128 stands for zero in the data rows.
What is the hidden score of each row? Scores go from 0 to 12, and 6 is about the middle.
117,134,152,142,105,131,171,096: 4
127,121,146,132,119,127,159,101: 5
155,093,127,167,165,113,083,122: 9
122,166,138,111,131,151,105,158: 8
129,118,135,133,117,123,140,094: 4
159,104,157,121,122,138,114,121: 0
109,143,179,130,115,109,152,100: 7
134,115,089,140,127,150,127,148: 5
140,074,124,189,165,093,099,110: 11
139,081,124,173,157,099,118,104: 10
129,121,096,137,140,131,135,152: 8
132,051,137,144,139,079,153,119: 8
131,148,091,110,111,153,108,151: 2
138,125,140,151,130,121,112,089: 5
108,152,144,123,129,160,163,146: 10
129,170,130,123,121,155,119,101: 5
128,132,088,138,116,136,092,114: 4
132,140,093,123,120,150,107,132: 4
153,149,142,073,111,130,109,136: 0
132,120,126,157,134,142,110,100: 7
104,113,136,157,127,079,169,109: 10
170,066,138,145,146,096,115,143: 2
114,146,123,110,118,144,110,176: 7
109,160,112,121,111,138,141,105: 6
152,078,123,141,141,123,120,131: 4
098,132,127,165,124,091,172,121: 11
104,152,141,133,106,128,137,083: 6
125,166,154,082,147,148,105,131: 11
141,084,124,163,141,088,119,106: 6
131,148,163,103,114,134,119,115: 3
116,136,114,106,123,150,139,185: 7
110,138,127,130,134,152,099,143: 11
160,108,130,141,170,111,081,130: 9
152,174,166,094,119,125,131,129: 0
128,128,094,170,137,115,091,128: 8
137,103,116,167,162,110,144,115: 11
137,126,076,154,122,145,120,119: 3
152,146,162,116,123,153,122,130: 1
120,152,112,078,133,149,081,155: 9
143,106,142,127,152,129,122,158: 8
143,143,122,112,133,149,098,143: 4
148,135,138,126,131,139,106,110: 3
127,104,161,134,133,138,135,102: 7
146,150,139,078,132,142,130,131: 4
145,099,113,156,137,085,150,137: 5
105,142,157,124,101,112,189,115: 5
129,071,138,165,157,082,126,107: 12
107,137,175,134,142,123,153,102: 12
122,146,114,087,152,153,122,155: 12
141,113,141,118,167,110,120,134: 12
134,131,081,123,108,147,133,154: 1
137,125,140,102,112,160,128,137: 1
143,090,120,179,153,102,143,105: 8
164,150,126,108,103,144,088,138: 0
155,123,090,108,130,155,079,161: 2
141,128,107,102,145,123,077,166: 7
125,165,134,132,129,150,124,139: 7
141,087,128,127,155,087,122,140: 9
150,157,155,100,122,151,112,141: 1
154,109,128,067,112,126,109,131: 0
128,148,166,081,103,144,140,149: 1
089,182,116,129,116,145,154,105: 11
139,058,116,136,136,089,126,130: 6
144,114,141,142,138,114,124,146: 5
083,139,135,139,107,119,182,101: 10
112,168,108,102,106,150,111,123: 5
119,142,108,129,114,101,142,140: 5
090,120,143,145,124,118,148,116: 12
103,100,127,169,126,082,163,114: 10
121,088,133,163,149,096,157,120: 12
124,114,129,158,147,112,157,134: 11
091,152,138,130,108,120,188,100: 9
117,178,111,104,133,150,113,143: 9
150,129,135,144,137,123,127,111: 4
133,121,093,122,113,156,141,133: 2
117,138,104,128,114,102,138,147: 5
133,161,160,114,104,138,164,135: 1
132,122,090,135,141,150,095,136: 8
101,140,106,147,085,127,153,104: 3
135,120,096,138,144,157,106,125: 8
159,149,127,104,117,156,095,138: 0
124,129,150,147,133,135,146,113: 8
150,151,142,080,110,159,100,145: 0
150,133,175,094,130,148,078,130: 3
103,133,094,120,102,121,160,133: 6
131,122,115,113,127,137,125,164: 5
118,121,097,117,095,127,119,159: 1
146,118,102,139,127,139,072,149: 3
135,084,134,177,159,089,114,114: 11
139,160,134,083,132,150,102,134: 5
140,115,159,139,154,122,128,095: 9
120,149,126,082,101,116,138,119: 2
137,142,127,097,131,149,114,131: 5
105,115,153,123,125,126,176,104: 10
083,195,123,145,116,133,166,115: 12
120,125,124,145,129,145,152,111: 8
130,110,116,119,143,108,110,132: 9
142,116,143,123,122,141,113,106: 2
112,142,104,165,136,115,152,129: 11
135,133,080,151,140,151,102,128: 7
132,092,119,132,149,111,104,126: 10
140,100,150,121,120,120,125,081: 2
116,118,156,137,110,114,153,097: 5
140,146,091,128,122,149,124,134: 3
160,097,130,126,139,112,082,134: 3
103,114,110,157,114,102,156,120: 8
123,154,139,148,133,153,146,092: 8
137,118,156,107,130,128,140,116: 5
135,126,096,120,135,143,107,157: 6
121,140,151,114,105,138,164,107: 3
136,117,123,140,129,147,108,128: 5
156,152,143,117,147,143,109,133: 5
136,171,161,110,133,152,123,137: 6
133,127,148,127,144,112,101,145: 9
115,128,089,121,103,130,145,145: 4
137,164,164,074,123,139,119,137: 4
133,101,128,129,130,132,137,171: 6
150,106,106,120,132,164,095,164: 3
087,144,117,143,134,130,134,130: 12
094,107,110,146,120,114,145,124: 11
147,133,086,132,123,149,084,153: 2
137,134,142,151,146,124,149,095: 8
140,093,128,130,130,081,129,138: 4
131,156,111,118,136,139,105,165: 7
106,143,176,140,136,126,133,111: 12
123,083,122,160,133,080,143,108: 8
141,141,098,100,134,118,108,154: 5
139,146,081,110,136,136,098,156: 6
111,171,149,114,114,154,144,155: 7
141,112,120,133,149,121,069,155: 8
135,140,169,077,131,143,129,140: 6
140,155,132,144,121,133,146,090: 3
110,125,154,127,091,119,158,089: 2
136,155,096,093,117,149,102,138: 3
127,125,157,106,141,148,122,123: 9
098,137,154,123,115,131,181,114: 9
133,118,114,160,157,106,141,115: 11
098,118,111,147,133,097,130,112: 12
172,095,129,128,148,118,077,159: 2
124,173,156,117,121,132,140,132: 6
132,094,124,178,163,111,130,109: 12
126,143,105,083,126,132,117,138: 6
124,071,148,169,160,090,158,104: 12
106,133,123,166,136,104,158,106: 12
094,134,101,150,113,107,143,122: 9
123,095,113,138,119,119,139,107: 5
